In the data rows, 500 means zero.
Here are some points:
[533 407 371 591 490 666 424 413 522 482 470 509 636 474 409 471 460 533 631
 506 604 497 295 615 458 601 501 605]
[478 507 512 528 448 513 480 445 479 489 506 506 483 423 488 480 478 508 504
 441 483 441 529 493 482 504 495 521]
[500 508 505 502 446 440 474 445 485 480 519 486 501 446 531 487 475 481 505
 420 529 462 504 506 458 512 488 525]
[425 528 482 519 573 533 474 436 469 383 475 545 527 395 417 538 424 584 547
 464 453 503 548 505 468 518 542 497]
[466 480 521 538 498 513 415 451 540 486 536 455 515 447 438 499 467 479 565
 509 486 472 544 494 508 576 483 476]
[513 507 509 518 489 503 483 444 484 495 526 507 516 456 506 516 497 486 522
 449 479 475 479 475 483 506 489 486]
[573 551 451 521 484 476 461 396 470 477 524 528 527 457 541 497 439 523 513
 428 532 467 336 401 443 479 434 506]
[495 433 445 508 468 446 474 472 512 581 526 563 617 457 499 467 458 524 414
 413 467 449 349 424 457 404 480 527]
[530 480 486 560 524 520 461 412 533 504 507 483 579 439 459 557 475 485 552
 497 435 439 450 438 505 450 495 524]
[614 382 560 614 639 584 388 597 485 450 404 496 505 401 373 380 468 568 423
 526 333 460 435 448 474 357 567 484]
[519 500 530 564 484 572 431 456 523 553 484 518 589 408 472 508 502 526 563
 470 403 372 436 406 479 402 526 564]
[562 466 603 521 518 573 417 392 489 558 508 545 585 506 479 525 477 557 627
 485 379 357 474 309 535 511 452 556]
[531 492 510 562 500 554 442 413 486 498 484 511 523 430 457 485 490 536 534
 492 442 421 430 451 484 464 503 560]
[501 414 469 549 476 561 518 452 452 491 511 521 592 437 559 407 531 577 510
 479 483 481 471 450 477 523 490 555]
[492 491 579 556 502 540 436 423 448 439 480 498 469 417 545 396 444 528 492
 498 478 460 570 458 445 519 510 553]
[539 467 469 470 498 501 480 422 458 462 503 485 471 429 497 453 486 545 488
 469 518 460 503 426 442 555 523 500]
[529 396 461 514 480 614 460 375 429 488 476 494 445 457 502 369 521 579 496
 511 516 457 494 491 445 490 432 520]
[527 435 492 472 570 635 400 433 458 472 500 510 379 468 495 307 506 603 527
 543 554 514 510 428 445 557 473 506]
[531 438 472 433 591 659 377 471 468 525 406 484 434 498 497 292 461 598 494
 541 518 448 534 376 405 555 402 466]
[413 341 436 313 590 575 179 728 445 712 387 631 424 407 521 338 410 554 661
 555 424 448 600 410 471 441 279 428]
[491 361 446 408 585 640 198 555 488 616 374 333 446 547 489 284 361 634 490
 644 487 455 439 442 392 515 281 472]
[420 385 440 434 551 626 208 592 490 679 350 264 553 570 580 291 256 680 454
 669 500 462 470 437 425 469 332 482]
[428 375 472 459 582 570 144 641 543 716 316 246 509 629 528 299 351 645 516
 706 437 441 435 558 349 414 273 465]
[408 354 457 448 552 581 153 664 502 690 366 251 551 592 562 338 304 606 556
 658 432 487 371 504 368 488 237 519]
[419 386 465 457 582 575 201 609 489 666 371 292 557 577 554 350 316 592 560
 677 434 485 373 508 396 486 257 532]
[428 416 468 473 521 551 244 623 446 620 409 355 543 546 484 347 332 582 519
 577 449 493 420 440 422 470 330 489]
[448 434 456 455 532 604 361 508 521 565 456 405 486 543 471 357 414 483 595
 505 379 440 511 442 439 562 348 461]
[511 473 518 466 483 603 373 486 414 491 462 350 475 487 515 379 435 552 483
 532 420 454 484 478 420 550 362 515]
[519 448 508 490 504 586 445 508 473 527 432 518 505 428 478 395 439 528 477
 454 453 422 475 438 426 539 379 540]
[492 465 527 512 493 564 460 470 419 487 472 484 452 437 475 420 470 507 466
 443 489 436 509 453 476 527 468 505]
[501 469 510 527 473 504 478 442 429 453 485 485 421 439 468 420 474 494 489
 464 481 459 480 453 483 535 473 508]
[451 468 509 525 490 474 484 443 440 404 531 534 453 531 417 424 416 416 475
 453 506 524 515 404 440 444 562 542]
[543 490 580 577 452 425 512 485 468 398 521 482 515 464 587 435 514 485 564
 407 501 450 546 413 530 590 584 535]
[447 393 538 520 499 576 485 424 527 508 435 489 524 584 493 426 472 535 590
 257 452 488 404 331 559 466 528 577]
[477 495 488 565 493 492 478 431 466 439 439 440 509 441 428 447 477 509 514
 489 447 470 458 442 490 526 562 566]
[479 491 509 528 449 498 479 447 489 470 500 482 488 445 473 457 456 487 536
 481 448 445 457 442 504 512 516 509]
[493 412 481 548 441 585 536 381 590 372 559 557 426 389 427 389 485 518 573
 395 444 483 497 389 490 543 510 444]
[401 543 582 580 456 637 431 385 519 448 540 446 494 385 510 450 557 560 501
 595 484 415 435 418 472 592 482 543]
[465 490 546 551 456 573 452 483 434 436 459 428 500 428 435 408 472 563 539
 408 439 444 477 394 480 531 549 488]
[460 509 519 561 449 534 437 423 472 457 527 510 483 422 486 480 480 459 543
 436 537 401 450 452 482 505 491 533]
[439 521 503 516 456 515 475 413 434 476 528 487 487 416 479 455 478 497 533
 457 440 434 486 479 461 527 507 493]
[405 498 466 573 431 510 480 482 433 411 525 499 497 443 462 434 474 449 492
 466 564 482 505 457 475 529 570 472]
[478 494 511 485 558 547 462 419 492 348 572 471 461 430 548 439 421 434 570
 464 443 396 373 431 453 532 542 571]
[476 523 515 550 445 520 482 417 496 483 522 542 486 491 486 503 473 477 555
 454 472 454 484 437 485 532 541 529]
[494 483 496 533 453 537 466 463 504 511 509 494 523 431 406 521 476 489 565
 460 460 420 499 493 471 486 544 502]
[484 512 519 553 469 519 539 437 553 482 567 541 460 421 537 478 476 478 530
 475 511 439 489 435 555 541 477 500]
[508 576 533 568 521 534 554 503 457 518 504 517 458 519 493 508 467 516 490
 428 486 498 514 364 392 499 509 472]
[510 512 517 515 491 558 487 441 490 511 545 489 497 475 514 514 500 476 520
 454 503 433 465 492 472 478 565 509]
[497 565 502 552 449 550 500 421 509 504 557 512 506 475 474 475 495 470 552
 413 539 422 502 477 474 477 582 512]
[510 537 552 584 459 531 503 464 519 507 568 505 509 477 477 507 493 441 523
 454 527 412 489 489 416 447 543 509]
[558 588 531 568 520 547 553 374 512 528 553 567 497 498 496 458 470 472 476
 520 485 355 424 452 512 489 567 457]
[633 546 559 484 728 640 481 414 575 485 676 501 478 429 355 434 600 442 526
 288 433 403 576 400 486 426 472 520]
[567 568 513 578 548 561 512 417 585 586 521 489 549 497 470 509 499 460 547
 474 520 411 429 473 487 417 539 544]
[545 603 570 542 487 531 493 362 618 621 531 464 563 609 441 505 415 425 515
 549 536 461 381 474 506 426 494 524]
[548 574 339 638 629 524 484 389 557 631 637 603 589 514 496 533 698 568 527
 544 376 460 399 445 504 408 489 623]
[606 483 562 578 575 517 463 421 588 642 485 589 606 513 478 610 472 532 561
 626 570 430 421 518 509 378 514 564]
[614 567 512 586 578 567 508 418 643 652 476 496 622 560 487 602 524 503 564
 576 445 402 369 443 552 394 489 552]
[570 485 363 577 481 678 480 435 518 619 493 624 607 532 596 643 444 505 682
 437 446 383 437 479 553 508 494 641]
[607 435 522 706 559 613 479 338 533 687 317 666 618 510 281 486 538 535 584
 604 442 365 379 410 532 417 421 611]
[592 454 486 551 564 561 455 417 619 587 476 530 640 559 466 596 478 489 560
 556 419 424 366 395 530 428 470 553]
[581 454 495 579 513 564 405 413 593 588 502 538 601 525 441 580 498 523 593
 548 386 404 380 403 532 427 462 564]
[569 467 485 565 518 539 439 413 587 567 457 529 619 517 432 568 502 512 595
 561 414 410 379 379 545 447 489 549]
[582 520 521 585 687 539 510 548 549 672 629 506 546 486 533 427 488 571 539
 547 311 170 432 506 446 520 629 532]
[468 533 547 651 477 565 548 424 497 516 502 507 524 464 460 507 489 494 536
 487 440 410 401 419 453 513 502 564]
[384 378 436 626 379 507 356 508 622 511 530 569 421 471 559 467 435 614 560
 482 447 641 529 439 512 505 565 540]
[510 474 510 520 482 456 587 530 453 465 504 521 460 344 581 419 432 410 548
 449 407 439 516 391 558 495 503 499]
[451 482 475 450 523 471 515 457 512 425 532 479 456 413 423 507 470 487 483
 509 534 428 458 448 486 460 542 494]
[475 493 535 519 469 499 485 467 455 453 514 515 475 427 478 465 486 513 499
 442 480 451 489 468 464 528 508 511]
[548 594 513 554 578 445 604 406 227 406 578 474 470 295 395 458 376 488 579
 403 422 523 435 467 488 529 653 482]
[504 516 526 507 439 529 499 453 466 471 494 516 478 423 485 464 478 463 504
 440 464 444 506 464 483 561 510 491]
[506 521 445 533 503 487 516 434 473 413 553 549 454 423 504 540 494 432 577
 466 524 485 534 431 483 527 528 554]
[459 483 513 520 471 512 476 445 457 476 528 477 480 447 488 455 460 462 524
 466 499 428 496 427 460 502 505 542]
[489 529 502 535 426 529 478 442 444 471 483 509 490 430 519 423 475 470 472
 450 499 468 527 496 457 494 478 516]
[265 479 456 461 360 479 537 492 399 583 587 512 473 379 415 480 428 505 622
 575 454 385 540 450 522 595 465 474]
[493 497 508 536 463 532 483 449 462 473 520 508 488 421 506 458 503 516 512
 466 462 460 492 471 458 503 503 519]
Then 16 other points, each followed by its number:
[422 395 640 570 529 605 389 494 460 475 476 545 460 357 469 450 508 555 638
 322 518 419 581 510 488 457 640 541] 0
[532 549 477 512 472 573 476 433 464 443 526 466 533 401 497 509 490 525 517
 461 454 496 483 477 455 468 480 492] 1
[488 594 453 734 513 441 489 424 443 466 550 478 444 411 501 517 425 448 615
 476 373 455 432 406 540 625 420 618] 2
[410 627 512 518 566 535 535 505 411 487 532 487 523 484 469 541 572 404 562
 447 473 447 486 519 533 503 415 546] 3
[529 534 496 529 509 500 479 471 519 504 545 472 502 465 508 556 485 451 522
 492 470 501 467 483 497 470 477 485] 4
[516 558 501 494 487 499 509 469 506 521 523 481 547 440 507 543 523 448 450
 463 469 480 445 473 525 504 468 477] 5
[501 506 506 512 498 498 472 459 488 492 531 494 504 464 514 517 500 466 524
 462 467 485 468 491 502 497 492 497] 6
[527 510 443 503 528 475 515 400 455 539 548 484 450 475 509 566 540 480 485
 538 513 503 490 437 516 552 478 582] 7
[444 508 465 542 559 486 517 494 575 549 543 448 583 456 497 515 496 496 499
 455 494 452 476 475 484 568 470 484] 8
[505 523 505 531 499 489 474 451 508 502 534 474 540 480 489 479 510 516 537
 536 473 451 452 490 502 469 535 528] 9
[521 442 515 478 405 519 456 481 322 509 615 504 538 553 559 508 531 496 525
 543 472 468 399 410 519 580 450 405] 10
[493 506 461 503 450 470 427 402 495 494 525 539 492 433 503 520 474 528 544
 475 487 476 511 476 523 504 521 514] 11
[581 519 481 533 509 472 454 467 538 590 566 427 468 400 493 519 425 392 542
 449 348 511 515 559 519 542 524 447] 12
[603 553 456 624 570 457 424 508 629 542 469 466 546 462 526 550 582 526 561
 487 376 532 412 408 328 635 403 514] 13
[512 481 490 532 469 539 487 447 501 481 518 520 531 476 482 514 479 496 535
 464 449 461 457 495 465 493 496 524] 14
[506 508 508 532 466 530 466 423 478 493 486 510 527 468 502 492 473 492 526
 456 466 454 465 446 474 502 535 520] 15
Which three of these numbered points are nearest to each point below by angle, seen from the average point of the first points? Their numbers follow each, nearest first.
[538 460 491 450 506 568 401 430 457 497 505 535 453 459 450 374 500 534 497
 462 480 430 493 417 471 534 421 460] > 10 1 11
[511 478 471 498 450 525 502 402 425 433 494 521 453 392 528 413 512 562 506
 474 437 510 498 462 418 576 447 532] > 1 11 7
[512 517 458 481 441 521 444 417 462 463 504 550 462 428 523 498 502 550 484
 466 509 458 513 497 472 500 483 492] > 11 1 6
[319 621 501 498 517 508 443 499 494 514 459 517 531 399 433 480 387 436 527
 415 410 398 500 492 446 567 467 557] > 3 8 2
[558 543 662 547 372 556 754 849 607 557 720 626 770 452 679 694 722 66 152
 329 552 612 715 424 782 254 682 325] > 5 6 4
[368 462 602 456 437 548 485 357 333 514 381 601 638 413 427 526 601 458 443
 397 396 489 541 411 472 419 580 522] > 15 0 14
[511 442 483 522 559 530 523 442 417 570 430 460 438 438 441 398 501 498 487
 510 362 399 357 588 409 546 517 498] > 12 13 14
[424 499 480 428 493 386 438 508 434 471 476 588 605 424 601 566 434 564 716
 515 497 348 454 518 569 533 466 479] > 11 6 10
[606 428 708 477 233 688 785 977 651 559 752 574 754 470 661 753 629 43 0
 246 619 486 543 326 845 167 655 327] > 5 4 6
[374 326 574 378 787 487 452 581 568 573 382 481 538 438 539 302 466 513 434
 536 327 322 443 516 447 549 394 466] > 8 13 0
[460 515 523 543 539 525 548 515 387 495 532 580 497 441 382 454 532 460 476
 504 406 359 428 588 427 487 476 499] > 3 14 5
[481 496 506 507 452 460 487 410 402 414 553 502 497 409 485 446 481 505 526
 435 510 449 526 456 480 518 503 536] > 11 15 1
[485 538 567 530 540 511 422 435 370 427 526 533 667 510 247 504 594 463 548
 432 356 479 636 610 461 541 409 574] > 3 14 1
[406 501 539 561 500 499 422 502 534 517 527 500 475 377 421 481 542 497 565
 443 473 451 515 482 466 379 606 520] > 0 9 11
[467 477 527 555 458 524 500 442 433 467 498 508 483 433 481 480 462 470 516
 434 494 470 478 476 463 501 534 521] > 15 14 6
[473 496 501 542 406 509 467 436 424 457 499 527 498 433 502 465 495 496 494
 435 458 427 492 448 467 542 511 505] > 15 11 14
[662 817 581 549 481 227 675 684 630 537 803 532 559 827 498 947 645 204 327
 469 773 833 702 640 652 398 144 188] > 4 6 5
[470 514 510 515 456 482 498 469 447 485 542 518 482 456 513 490 492 480 492
 440 523 484 519 487 468 505 539 474] > 6 15 11
[702 284 388 611 334 547 457 473 282 487 230 472 319 573 238 590 389 657 624
 615 325 642 513 257 741 425 424 393] > 10 2 11
[549 497 579 538 453 525 470 375 488 504 518 569 468 404 549 513 422 448 472
 411 527 448 502 458 461 471 510 565] > 15 11 6
[969 215 516 680 731 647 40 46 980 839 215 537 899 813 254 915 525 607 798
 796 0 340 140 237 798 340 243 649] > 13 9 2
[652 813 636 376 660 222 635 731 724 615 756 300 657 673 701 723 597 269 357
 667 784 685 584 719 673 311 231 233] > 4 5 6
[543 537 563 453 510 525 555 550 546 581 627 491 641 469 585 526 566 372 418
 487 540 507 567 514 550 450 519 418] > 5 4 6
[460 493 524 533 457 581 504 474 477 551 540 476 476 469 467 433 492 440 569
 450 443 451 472 489 514 548 531 475] > 12 3 6
[719 516 550 454 453 676 671 708 648 646 774 502 733 453 702 666 728 196 236
 399 584 475 674 419 741 302 643 359] > 5 4 6
[999 137 377 562 170 416 389 541 215 269 0 461 215 867 0 729 485 696 904
 893 155 692 665 228 977 278 116 438] > 10 7 2
[491 512 506 502 458 490 534 448 485 445 509 451 461 379 451 426 462 520 518
 428 467 423 533 479 479 472 444 472] > 1 6 11
[478 469 524 529 438 505 529 418 435 438 529 492 438 465 545 470 562 512 490
 440 444 477 518 467 479 494 485 455] > 6 1 15
[549 475 549 543 545 502 485 390 552 501 450 504 593 471 451 647 502 522 573
 509 457 454 520 520 437 433 486 620] > 14 9 4
[439 389 241 632 629 404 503 561 296 314 501 542 359 235 454 477 412 421 537
 548 398 544 510 328 509 425 485 614] > 2 7 11
[486 452 454 537 433 516 490 479 413 444 496 522 473 473 509 479 446 541 491
 440 487 493 523 456 552 553 512 487] > 11 15 10
[299 377 380 418 531 398 409 618 446 419 483 350 497 397 411 351 337 546 571
 470 313 467 450 576 465 640 573 547] > 12 8 0
[523 539 600 523 319 517 683 772 613 464 636 619 708 432 611 642 556 161 227
 297 496 619 590 417 672 440 655 283] > 5 6 4
[544 507 366 480 289 478 497 473 425 491 540 467 548 502 474 439 477 469 575
 378 537 489 492 592 508 489 409 553] > 14 11 6
[481 503 418 506 473 493 579 576 380 396 647 463 512 430 548 462 420 594 624
 441 425 306 437 379 538 537 366 581] > 2 10 3
[552 419 239 425 529 705 634 458 472 318 357 364 110 628 565 327 667 779 450
 812 702 641 497 312 461 598 475 652] > 7 10 1
[461 492 479 537 449 548 483 414 491 435 516 531 412 432 496 461 500 536 517
 388 493 427 547 504 508 520 523 497] > 11 0 15
[656 525 484 582 511 482 423 503 444 427 354 512 503 525 415 495 452 617 529
 611 500 509 484 461 566 401 554 555] > 9 11 7
[370 402 679 375 435 563 455 556 530 596 503 636 566 408 469 468 475 477 493
 328 567 533 619 524 433 445 502 381] > 0 6 5
[499 527 460 548 388 461 474 382 418 485 497 483 525 418 478 495 410 492 497
 417 546 401 545 436 436 455 592 475] > 15 11 1
[500 546 505 458 369 456 409 494 531 444 361 574 477 566 598 655 428 404 485
 416 599 452 404 464 474 481 540 563] > 15 6 14
[406 477 463 486 516 494 408 470 401 464 460 496 489 378 531 456 466 479 520
 482 485 483 527 450 458 492 472 516] > 11 1 6
[518 312 182 410 446 613 729 348 617 269 320 128 72 822 534 315 568 756 627
 966 745 704 617 467 333 661 468 703] > 7 9 13
[532 562 506 346 647 490 616 503 640 749 735 600 691 425 469 352 445 202 456
 468 436 389 433 660 467 341 658 581] > 12 9 5
[500 496 592 504 419 428 447 371 593 527 345 577 372 497 539 395 498 579 484
 497 509 364 512 532 441 575 563 548] > 11 15 0
[532 532 523 579 474 434 494 486 485 501 460 393 442 435 448 434 494 431 539
 447 409 496 424 424 456 622 594 510] > 12 2 15
[836 337 177 357 247 380 774 879 412 60 324 440 420 810 156 492 609 550 857
 495 600 589 707 617 579 559 814 953] > 14 9 7
[626 572 420 463 622 480 614 493 416 379 522 582 554 492 254 447 495 537 612
 439 606 521 417 486 432 499 448 477] > 3 1 14
[411 460 430 465 489 435 433 474 433 487 474 478 446 434 416 426 444 522 541
 480 478 446 411 505 440 603 511 479] > 11 10 8
[502 444 475 510 527 607 461 399 404 516 500 536 483 458 491 473 543 557 485
 526 475 507 555 478 387 540 508 609] > 7 1 0
[501 475 465 539 398 516 525 563 485 524 560 595 405 371 433 429 546 391 526
 310 514 374 521 356 425 601 329 614] > 2 3 7
[890 382 524 640 805 647 277 193 903 857 299 573 888 765 325 878 636 619 719
 757 93 323 120 271 787 281 241 663] > 13 9 4
[482 445 537 569 571 405 490 418 466 621 578 423 576 427 448 420 462 381 466
 462 450 417 481 367 616 525 579 526] > 12 8 5
[602 177 46 509 260 654 846 368 527 81 80 0 0 968 482 502 529 792 646
 999 723 826 684 624 559 669 547 853] > 7 9 11
[308 414 390 412 488 414 374 584 445 446 460 337 427 408 427 391 420 583 571
 474 374 457 472 507 477 634 484 569] > 2 8 12
[455 524 498 511 446 520 445 495 450 470 508 543 500 403 495 432 509 436 501
 459 525 462 508 393 458 508 541 571] > 15 11 0
[971 245 485 714 718 590 115 103 862 872 131 534 880 841 223 893 491 668 907
 847 0 332 82 82 890 288 197 609] > 13 2 9
[561 530 492 577 534 474 450 474 530 488 517 449 579 403 491 501 473 527 451
 513 496 513 459 523 478 410 536 550] > 9 4 1
[449 452 498 499 449 527 472 430 403 462 507 521 441 403 514 472 495 541 502
 481 444 485 469 487 469 544 490 511] > 11 1 10
[406 502 519 559 582 533 524 432 496 490 530 647 501 387 427 514 501 500 533
 424 471 450 513 463 501 472 563 498] > 0 3 11
[489 482 496 523 435 527 453 442 441 477 516 526 480 439 499 477 492 503 517
 443 482 492 503 464 475 530 506 491] > 11 15 6
[513 471 465 551 471 515 489 510 420 455 532 542 502 504 466 413 468 492 537
 450 441 469 492 446 513 537 513 509] > 10 14 15
[578 533 601 446 557 525 561 586 546 602 617 496 664 445 575 514 568 335 402
 466 547 475 572 555 522 424 576 437] > 5 4 6
[469 418 540 459 394 569 489 407 390 398 507 599 426 354 463 494 488 502 531
 462 493 515 511 478 438 489 382 473] > 1 11 14
[506 563 722 517 485 415 605 486 380 483 367 498 522 391 386 522 446 661 700
 598 543 445 477 658 606 584 553 493] > 9 0 3
[461 764 698 345 368 761 291 560 558 576 722 529 682 674 510 537 474 470 478
 370 522 570 504 717 530 563 516 678] > 3 14 6
[586 405 480 588 375 502 466 532 322 403 368 440 377 519 341 535 445 551 499
 524 428 577 505 414 634 468 406 477] > 10 2 7
[385 615 403 531 360 350 362 482 489 447 556 372 593 393 518 517 540 501 497
 655 694 540 567 576 523 535 532 613] > 9 11 7
[417 486 500 565 620 541 518 428 553 563 486 643 472 424 494 523 453 475 545
 457 520 436 420 540 471 440 645 503] > 0 14 15
[476 507 510 524 429 490 487 430 445 478 502 466 483 429 498 455 477 482 499
 441 482 466 488 468 469 536 528 511] > 15 6 11
[400 412 419 518 684 534 525 492 590 595 397 697 415 472 450 598 518 640 634
 566 490 515 337 572 577 412 644 465] > 9 0 11
[579 277 113 458 454 555 717 348 620 188 139 35 0 909 574 329 565 895 645
 999 830 773 652 446 364 709 577 765] > 7 9 13
[631 596 732 515 607 552 699 678 609 620 733 533 804 516 597 610 731 193 169
 542 708 529 675 534 633 326 663 312] > 5 4 6
[398 393 432 493 517 595 478 389 367 478 492 492 452 489 557 438 578 629 485
 491 489 565 488 430 442 730 463 480] > 10 7 11
[477 482 516 525 473 494 474 479 451 456 510 477 457 443 466 441 465 492 487
 426 476 447 489 462 497 515 488 499] > 6 5 15
[627 122 107 320 501 559 785 228 579 188 119 122 0 999 605 409 577 956 606
 999 956 690 481 461 348 697 694 816] > 7 9 11
[424 456 500 516 440 506 486 461 461 434 531 488 470 401 451 460 458 507 491
 439 482 503 508 457 479 530 511 489] > 11 6 1
[483 468 574 466 538 525 480 496 461 503 475 515 484 410 466 408 486 478 473
 436 472 423 508 482 468 531 478 514] > 0 3 5
[534 498 518 575 492 490 479 510 433 409 502 514 434 511 400 382 429 445 457
 431 508 431 442 439 472 476 464 558] > 2 3 15
[404 386 557 421 657 490 443 571 545 547 400 501 528 445 498 363 486 505 438
 514 403 372 462 509 485 536 398 505] > 8 3 13
[476 518 486 491 466 505 476 481 441 421 532 508 501 406 501 494 499 465 519
 437 443 475 475 480 483 517 529 466] > 6 1 15
[970 127 660 701 663 526 30 159 943 928 58 649 940 857 127 900 439 595 814
 808 0 375 28 74 919 306 235 708] > 13 2 9
[485 558 515 529 458 503 461 476 485 504 560 488 521 478 504 492 491 454 515
 439 493 461 490 487 501 518 499 486] > 6 5 4
[437 576 502 646 459 499 608 506 404 423 516 355 375 485 438 526 545 585 437
 498 469 467 515 470 488 550 484 496] > 3 7 2
[508 458 514 520 431 501 552 522 475 441 515 526 477 400 456 450 478 484 514
 402 471 471 515 465 461 502 515 532] > 14 6 15
[502 507 460 539 480 489 495 497 494 473 536 487 519 431 532 523 451 456 529
 421 471 492 455 495 467 523 535 502] > 6 4 14
[500 460 472 546 555 529 498 432 526 533 487 568 489 424 478 496 485 525 493
 444 480 433 426 507 489 447 559 505] > 14 15 0
[496 888 651 465 392 552 317 627 658 638 700 438 635 804 532 608 437 414 506
 356 468 415 417 635 416 637 629 777] > 9 3 4
[612 148 15 474 464 461 827 333 576 72 0 0 0 961 398 393 462 930 608
 999 821 806 634 460 571 651 608 871] > 7 9 11
[448 462 473 519 448 469 488 473 438 468 534 509 452 407 447 454 482 493 535
 432 470 492 472 480 498 560 517 514] > 11 6 14
[458 465 470 525 485 508 560 481 438 476 503 482 514 431 416 453 455 465 505
 441 487 453 461 460 542 596 518 522] > 3 8 5
[416 323 228 382 749 531 609 545 630 581 262 813 449 587 356 652 591 816 806
 614 420 580 347 709 719 355 676 464] > 9 11 14
[497 509 512 512 448 513 495 445 468 478 514 509 482 417 491 486 470 487 488
 449 493 454 485 451 460 505 518 494] > 15 6 1
[456 494 567 463 521 508 499 525 463 510 477 560 499 407 442 396 460 449 466
 431 483 465 516 479 478 519 490 514] > 3 0 5
[458 520 490 523 468 499 467 462 438 461 526 520 476 413 468 450 486 501 528
 436 466 479 489 439 466 550 504 485] > 11 6 15
[419 456 489 566 401 553 469 477 452 483 486 514 456 409 427 483 447 556 486
 419 447 447 540 451 495 541 530 571] > 0 11 15
[489 454 552 549 472 548 478 422 461 469 531 473 459 487 472 391 481 482 468
 488 477 476 510 471 469 538 482 502] > 10 6 7
[403 494 482 464 501 525 437 494 497 452 549 526 468 401 487 500 467 469 527
 469 483 412 524 468 496 550 576 418] > 11 6 0
[553 459 494 527 474 525 546 510 478 457 485 474 480 489 412 477 484 485 507
 436 492 467 525 446 490 502 546 524] > 14 15 6
[496 269 446 470 420 627 359 347 199 523 439 598 385 303 813 479 830 817 429
 676 619 721 578 695 370 684 372 492] > 10 7 11
[443 403 558 427 631 492 403 619 455 554 415 533 489 409 472 380 455 478 441
 461 446 394 480 476 490 522 442 444] > 0 8 3
[306 471 493 538 526 462 500 671 484 499 433 398 498 421 498 449 326 582 600
 501 430 584 406 576 481 530 529 504] > 8 12 0
[542 287 269 540 451 424 776 457 554 130 147 57 14 781 386 390 455 724 529
 868 722 662 523 416 552 596 519 731] > 7 9 2
[386 383 552 370 753 443 416 561 563 576 360 480 510 450 528 306 469 545 443
 549 383 343 483 523 475 531 346 467] > 8 13 3
[851 233 445 657 566 476 173 219 695 662 177 453 709 710 306 710 392 678 821
 761 111 463 236 97 794 405 286 553] > 13 2 10
[469 513 482 533 617 545 566 412 600 615 552 667 526 433 452 497 440 406 543
 424 514 380 387 536 456 410 649 541] > 14 15 9
[582 188 98 460 387 441 836 362 591 67 52 0 0 917 470 415 549 884 659
 999 777 796 613 430 488 670 577 779] > 7 9 11
[502 486 502 521 446 521 498 431 437 460 508 469 446 438 490 472 510 523 492
 456 483 482 520 466 473 529 481 504] > 1 6 11
[494 566 509 402 482 545 349 460 491 571 558 571 628 293 465 428 531 544 574
 547 368 500 445 448 571 415 506 532] > 11 1 9
[401 466 514 457 460 375 432 531 457 464 490 434 487 404 406 390 418 539 503
 476 453 480 482 504 515 610 474 526] > 11 8 12
[645 724 494 670 573 243 550 692 746 540 803 695 564 773 565 999 627 173 435
 399 783 759 646 625 595 640 214 197] > 4 6 5
[414 500 508 652 422 565 499 454 447 445 544 494 574 423 509 510 449 489 488
 394 475 492 520 371 468 548 513 504] > 15 1 2
[516 454 506 559 490 502 539 470 465 418 448 419 391 493 450 420 462 517 465
 516 543 472 485 435 477 516 488 555] > 7 2 6
[986 112 480 662 678 549 93 39 849 804 10 479 882 858 175 815 385 715 983
 860 0 408 167 0 960 266 226 523] > 13 2 9
[487 375 337 593 488 426 724 468 492 173 285 177 137 699 433 455 440 642 485
 725 680 588 448 413 522 584 510 662] > 7 2 9
[436 572 538 488 470 484 477 497 461 516 561 504 537 544 507 522 464 441 494
 432 482 495 473 532 490 542 493 501] > 6 5 3
[918 306 260 668 361 549 300 482 446 353 0 533 386 672 170 770 427 810 665
 825 322 706 513 316 852 292 475 667] > 11 7 2
[266 268 677 344 874 494 337 694 706 641 395 539 543 569 651 312 388 501 400
 688 394 398 314 554 440 403 291 492] > 8 13 3
[444 345 618 389 695 406 439 535 601 696 320 489 508 473 542 248 498 535 422
 520 391 334 419 486 536 490 415 459] > 8 13 12
[454 480 473 534 468 525 481 434 436 450 504 507 476 424 483 473 491 527 493
 450 466 470 485 467 452 519 484 502] > 1 11 15
[588 654 461 535 507 585 317 300 421 589 455 552 465 459 555 406 447 574 529
 405 494 415 555 337 462 548 439 529] > 11 15 2
[482 479 450 461 528 558 460 369 356 512 495 459 380 459 567 349 599 657 464
 534 523 449 517 569 359 595 485 561] > 7 10 1
[454 308 135 552 445 398 816 327 511 170 46 48 63 798 361 470 432 813 591
 906 744 816 592 414 490 513 649 747] > 7 9 11
[516 404 510 565 474 562 471 382 295 472 531 470 409 314 647 547 608 597 465
 523 588 562 523 590 418 753 487 531] > 7 10 1
[498 553 482 475 487 467 510 473 509 472 568 504 513 468 520 494 493 501 510
 499 521 460 483 480 479 467 527 529] > 9 6 4
